In the data rows, the value 500 means zero.
Some points:
array([452., 486., 562., 509., 446., 430., 547., 430., 590., 509., 343., 491.])
array([721., 471., 611., 577., 650., 573., 440., 321., 485., 653., 456., 445.])
array([396., 464., 502., 477., 401., 445., 504., 537., 523., 560., 457., 578.])
array([494., 491., 454., 339., 394., 609., 459., 507., 515., 504., 459., 596.])
array([553., 359., 309., 610., 390., 561., 558., 659., 485., 594., 559., 689.])
array([438., 592., 579., 476., 555., 402., 463., 482., 395., 482., 545., 617.])
array([512., 417., 471., 474., 485., 438., 607., 492., 447., 364., 475., 563.])
array([449., 387., 405., 401., 425., 462., 530., 503., 504., 505., 418., 484.])
array([379., 571., 622., 627., 527., 232., 573., 394., 573., 449., 466., 566.])
array([550., 520., 744., 532., 559., 452., 508., 367., 375., 412., 464., 424.])
array([517., 491., 541., 487., 555., 494., 428., 596., 404., 630., 423., 527.])
array([501., 423., 561., 445., 574., 566., 546., 577., 537., 526., 512., 461.])
array([380., 374., 325., 572., 529., 338., 539., 642., 493., 511., 601., 488.])
array([456., 564., 582., 377., 568., 468., 411., 642., 474., 541., 487., 630.])
array([698., 607., 394., 379., 513., 698., 360., 583., 463., 666., 503., 437.])
array([608., 393., 604., 423., 546., 683., 452., 511., 510., 531., 484., 413.])
array([258., 593., 489., 395., 650., 304., 485., 349., 402., 454., 498., 390.])
array([612., 588., 602., 530., 512., 607., 343., 503., 501., 658., 462., 517.])
array([465., 621., 542., 471., 528., 653., 377., 519., 515., 576., 526., 476.])
array([673., 525., 595., 552., 553., 616., 431., 480., 623., 702., 488., 525.])
array([501., 618., 436., 545., 537., 429., 604., 533., 516., 452., 505., 643.])
array([449., 498., 431., 435., 453., 528., 520., 550., 483., 459., 531., 489.])
array([495., 579., 472., 688., 502., 391., 573., 461., 517., 415., 547., 626.])
array([366., 659., 476., 600., 588., 486., 452., 470., 346., 407., 605., 595.])
array([548., 535., 571., 488., 615., 513., 361., 314., 547., 655., 520., 458.])
array([409., 376., 507., 345., 430., 433., 592., 667., 590., 517., 547., 335.])
array([653., 529., 600., 577., 521., 600., 388., 448., 538., 747., 469., 447.])
array([415., 406., 342., 738., 526., 200., 531., 477., 483., 532., 529., 635.])
array([365., 464., 399., 506., 434., 420., 570., 580., 510., 489., 586., 622.])
array([434., 509., 479., 531., 526., 434., 596., 512., 520., 328., 510., 376.])
array([463., 619., 523., 481., 452., 418., 510., 486., 701., 636., 526., 527.])
array([564., 410., 597., 472., 479., 678., 519., 464., 555., 545., 372., 460.])
array([480., 533., 412., 545., 532., 427., 373., 500., 538., 400., 533., 538.])
array([715., 630., 677., 768., 593., 503., 433., 209., 463., 572., 487., 421.])
array([733., 428., 688., 467., 417., 727., 506., 581., 455., 587., 536., 290.])
array([659., 499., 540., 549., 575., 622., 349., 449., 432., 717., 474., 475.])
array([429., 565., 522., 455., 396., 545., 510., 390., 532., 425., 490., 418.])
array([503., 513., 603., 656., 593., 267., 545., 431., 444., 454., 478., 556.])
array([459., 479., 439., 695., 487., 285., 644., 431., 505., 336., 569., 581.])
array([529., 681., 562., 451., 510., 685., 311., 481., 518., 436., 520., 560.])
array([491., 529., 490., 567., 254., 475., 545., 549., 587., 461., 461., 497.])
array([422., 521., 428., 365., 473., 490., 580., 590., 421., 573., 519., 458.])
array([577., 407., 494., 545., 445., 393., 684., 513., 555., 351., 503., 473.])
array([439., 532., 572., 345., 469., 469., 455., 466., 484., 444., 536., 506.])
array([540., 455., 625., 447., 416., 596., 335., 320., 512., 567., 495., 468.])
array([622., 557., 558., 445., 494., 646., 441., 484., 546., 718., 461., 390.])
array([505., 487., 405., 559., 443., 540., 508., 524., 515., 449., 541., 501.])
These points spread out most along one direction. How far along it is each point below, from 0 to 99? The average is 50, and the first point in the table lies past the average.
array([444., 488., 407., 334., 582., 443., 543., 563., 355., 518., 495., 480.]) 57
array([505., 487., 492., 362., 470., 468., 617., 385., 455., 418., 482., 490.]) 57
array([461., 442., 516., 406., 452., 600., 497., 573., 616., 340., 516., 612.]) 55
array([421., 414., 475., 431., 424., 441., 591., 613., 655., 340., 520., 587.]) 69
array([505., 376., 391., 545., 440., 544., 628., 553., 513., 479., 533., 549.]) 59
array([483., 564., 370., 580., 439., 591., 451., 596., 546., 601., 502., 545.]) 48
array([350., 563., 499., 355., 488., 536., 436., 499., 273., 463., 493., 410.]) 51
array([370., 553., 400., 320., 576., 477., 616., 468., 512., 508., 549., 397.]) 58
array([478., 455., 463., 507., 463., 480., 634., 575., 417., 454., 411., 460.]) 59
array([629., 447., 330., 555., 423., 550., 617., 661., 599., 449., 561., 668.]) 60
array([392., 547., 494., 594., 537., 362., 383., 474., 626., 311., 566., 654.]) 70
array([478., 508., 502., 616., 451., 562., 388., 481., 634., 398., 508., 468.]) 50
array([497., 477., 572., 733., 713., 301., 506., 355., 369., 483., 570., 464.]) 62
array([507., 401., 523., 448., 545., 541., 509., 572., 594., 514., 441., 374.]) 46
array([445., 451., 652., 303., 441., 728., 543., 523., 431., 461., 485., 346.]) 36
array([761., 577., 472., 625., 586., 518., 463., 352., 521., 568., 470., 403.]) 35
array([433., 470., 340., 461., 388., 490., 441., 534., 484., 550., 513., 578.]) 57
array([369., 453., 326., 438., 476., 479., 550., 590., 576., 508., 505., 438.]) 62
array([536., 528., 481., 672., 637., 486., 583., 499., 359., 508., 422., 455.]) 53
array([652., 551., 425., 600., 612., 611., 678., 644., 377., 465., 530., 448.]) 49
array([421., 507., 524., 325., 446., 507., 511., 600., 483., 403., 503., 571.]) 57
array([645., 461., 603., 518., 502., 496., 418., 371., 362., 549., 433., 478.]) 38
array([388., 436., 426., 457., 444., 461., 430., 503., 547., 384., 464., 506.]) 61
array([455., 388., 475., 398., 440., 598., 472., 537., 572., 328., 554., 456.]) 54
